The rows of T fall into 3 groups, which share some directions, and each row is roughly a mix of its group's hidden directions.
T (81 x 10):
[[ -9  19  16  -5  18 -12   8 -14  11   9]
 [  2 -10  -9  16  -6  24  22 -10   6  -3]
 [ 20   6 -18 -19 -12  11  -4   8 -13   3]
 [ -8 -12   5 -18 -10   8  22 -20   7   5]
 [-29   3  15  13   4 -11  12   5  10  -4]
 [-13   3  16 -27  -4   1  -6   6  20   2]
 [ -3   5  12 -10   8  -7  19 -14 -13  23]
 [  8  24  -1 -13   7  -9  -8  24   9   2]
 [ 28   7 -13   4  10  -4  10  20   4  -5]
 [  4   0 -22  12 -27  -7 -12   7  -7  -1]
 [ 25   7 -24   4   6   1  -6  15  -8   3]
 [ 17  19  -8 -24  -3 -10   6  -2  -2  14]
 [ -6   3 -19  17  -5 -10   0  27 -10   1]
 [ -6 -14  -2  12  -3 -24 -13 -17   1  16]
 [  4 -16 -19  19 -11 -16  -4  16  -3   2]
 [ -7  19  16 -20   9 -19  -8   8  -3  -3]
 [ -6  10  29  10  11  -3  19   2   1  -6]
 [-10  13  28   9   7  -9 -10  16   3   1]
 [  3  -9  -8  22 -11  -5  14 -15 -20  -8]
 [ 21 -13   2  11  19   9 -14 -15   4  -4]
 [  7   0 -22 -20 -17 -17  -1  -6 -10  -5]
 [ -9   0   6 -15 -13  -9   0  -1  27 -19]
 [  1  20  -5  12  20 -19   9  13   7   7]
 [  3   4  22   0   9  -1  12 -25  17   2]
 [  4 -13  -3  -7  11 -16   2 -21 -24  -3]
 [-16  13  12  -8   8   0   2  13  10 -25]
 [-22   1  18  10   6 -14  16   1  15  -4]
 [ 20  -2  -8  18   7   8 -24   1 -12   6]
 [-12   3  -4 -27  -7 -12   5  10 -18  11]
 [  2  -5 -20  -5 -21  13 -11  13 -18   0]
 [-12  -9  -2  -4 -25   3  15  21  -2 -13]
 [ -9 -10  -4  14 -28  -9 -18  -2  -9   0]
 [ -4 -19   2   0   0   3  18 -27 -12  -6]
 [  3 -29   7  -5 -20   4  -6 -16   0  -5]
 [  8 -17  -1 -10 -15  13  -8 -19  18  -8]
 [-11  16   5  13   4 -21   8  16  15  -9]
 [  6   8  -3 -20  -6 -12  -8 -21  -5  21]
 [ -9  10  27 -19  11 -13  -3   6   6  -1]
 [ -8  14  18  -8   2 -21   2  -1  22  -9]
 [  6  12 -15   6 -14  18  10  15  20  -1]
 [-19   9   3  13  11 -23  -5  -9   4  16]
 [-11 -10 -11  -6 -22  -2   6   6  21 -16]
 [ -9  -3  -7  11 -13  -6   5  10  26 -20]
 [-12   5 -12   9  -5  16   1  27 -11 -10]
 [  5 -12 -23  -4 -16   3 -14  13 -16   6]
 [ 15 -16 -16  12  -7 -25  -6   2   1  10]
 [ -2  24 -19  -6  -3   3  -1  20 -14   8]
 [ 17   6 -11 -15  24  -9  11  -7 -13  -2]
 [ -1  -8  -6  14   2   7  26  -8 -13  21]
 [ 13  10 -27 -17  -9 -11 -10   9  -2   0]
 [ -9  -7 -22   8  -5  12   4  23 -15  -7]
 [  3  11  20  -8  12 -12  10 -18  -4  19]
 [  6  16   3  -2   9 -16 -24  15 -13   2]
 [  7 -15  16  12  18   1  -7 -21  12  -4]
 [-10  13  29  14  -2  -6  14   7   4  -7]
 [-13   1  11 -31  -6   0   2  -4  11 -15]
 [ 10  12   5  29  21  -2  -2   2  -8   8]
 [  3   2   3 -21  -7  25 -11 -15 -12  -1]
 [ 16 -18 -19  -4 -21  -5 -12  -1 -10   6]
 [-10  -9  -4  10 -24  21   1   1  18   1]
 [ -6  -2  -1 -14  -2   0 -32  11  10  11]
 [  4   9   9  -9  19  15 -19   5 -17 -10]
 [ 10   8 -11   8  -2 -25 -12   6 -22  -2]
 [-11 -18  16  17  10   0 -14 -12 -14   5]
 [  7 -11 -23   4 -14  -2 -20   1 -16  10]
 [  6  17   9   9   5   0  32   5   2 -10]
 [ -4 -10  -9   0 -14 -10  24  -8  -3  23]
 [  5   8 -10   4  -1 -11 -26  23 -10  -4]
 [ -1 -15  -8  -9  -3 -18 -20 -13 -20   2]
 [ -4 -22 -13 -14  -1  12 -21 -11   4  10]
 [  6   3  -2  16  -3 -22   8  -6 -26  -9]
 [  8 -23 -15   6 -15  21   1 -12   5   0]
 [-11  -7  13  16   5   1  17  15  13 -18]
 [-21  14  -8 -12 -20  -4   6  13 -11   8]
 [  7   3  14 -19   4   6 -24  -9   9 -16]
 [  7  14  -1   9 -10  -5  32   0  -3 -13]
 [ 18  -8 -13  -8 -18   7   9  20  -4 -11]
 [-17   5  31  10  -4   2  -1   9  12  -1]
 [-19  10  14 -22 -11   4   1 -17  -5   8]
 [-10 -14  -9   2 -19   1  23  -5  19  -4]
 [ -5  10   1  15 -22  11  -1  18  18   0]]

One row of each group comes first, with its name. Which group is each row after those in?
[  8   1 -29   6 -17   7 -15  11   4   5] | W
[ 10  21 -20 -14  -5   6  -3  13 -14   8] | D
[ -9 -14  -3 -27  -9  18  10  -8  -7  -2] | Y

[ 14   5   3 -32 -13   6   4 -12  -4   4] | D
[ 19 -12 -12  12  10   0 -23 -13  -5   8] | D
[ 22   1  -9   2  16   1 -19 -17  -4  11] | D
[10 25  1 12 -1 -7 21 15  0 -9] | W
[  5   0  -2 -26  21  14   8  -4  14   4] | W
[ -2   4 -14  14 -10 -16 -12  23   9 -10] | Y
[ -8   7  -2 -10  13  10   0  16 -30   2] | Y
[  2  -4 -10   1 -20 -13 -16   9  22 -13] | Y
[  1  12  19  -5  21  20   7  -7   8 -12] | D
